(in the rows, 128 means zero)
One turn sends every row of this set to another row. A few are shown first. Where does it send the rows asked after them?
J_182: [123 121  93 149  82 129 109 125 138 155 115 157 120 126 160 152]
J_852: [138 140  92 123  98 123 109 111 139 151 140 159 136 153 153 149]
J_349: [ 97 146  79 102  84 144 125 104 109 134 107 122 149 123 119 137]
J_132: [101 122 116 142  86 163 103 108 104 140 123 135 163 147 135 117]
J_73: [133 148 131 104 121 125 128 125 155 135  99  82 141 125  91 153]
J_779: [119 114 136 113 129 100 120 165 116 141 104 127 103 117  84 131]
J_456: [101 122 116 141  86 163 104 107 104 140 123 135 164 149 135 117]
J_215: [116 108 130 163 124 120 150 149 158 120  84 145 121 143 141 113]
J_512: [139 117 145 123 131 140 114 176 103 165 115 110 124 145 122 117]
J_451: [120 111 124 137 144 134 155 128 104 108  65 118 129 116 130 130]
J_129: [ 91 139  79 118  79 144 127 106 109 133 108 116 142 110 137 137]
J_517: [120 132 131 135 110 126 130 134 155 137  91  73 127  98 116 155]
J_406: [134 128 124 110 158 131 154 117 105 104  81 124 144 142 114 127]
J_396: [132 126 122 133 158 124 161 117 103 104 100 109 138 130 153 126]
J_995: [135 150 128 123 125 117 135 122 153 133 126  66 139 118 132 151]
J_97: [138 116 144 128 130 138 115 177 102 164 118 107 122 142 131 117]
J_409: [102 123 116 141  87 163 104 108 103 139 122 135 164 148 133 118]
J_457: [127 118  96 164 106 107 119 114 163 126 116 125 115  97 107 110]
J_676: [129 123 130 132 135 121 146 141 160 118  89 156 136 169 111 112]
J_170: [129 128  95 120  86 134 104 121 141 155 103 172 130 146 119 152]
J_227: [119 114 133 138 132  91 128 163 113 138 132 109  98 106 134 129]
J_794: [142 120 144 122 133 138 115 174 102 164 122 107 126 147 128 116]
J_573: [135 133 133 102 147  89 125 151 114 134 146 117 116 138 109 127]
J_838: [137 129  97 136 114 109 115 108 165 125 117 136 127 120  76 109]
J_864: [141 135  94 147 121 100 121 102 162 122 147 122 128 120 113 106]
J_166: [100 150  79 108  88 139 128 100 108 131 124 115 150 123 139 135]
J_702: [132 127 128 148 141 111 153 136 157 114 119 139 135 165 154 109]

J_97 turns into J_794
J_215 turns into J_702
And these:
J_406 turns into J_451
J_517 turns into J_995
J_170 turns into J_182
J_864 turns into J_838
J_779 turns into J_227
J_349 turns into J_129

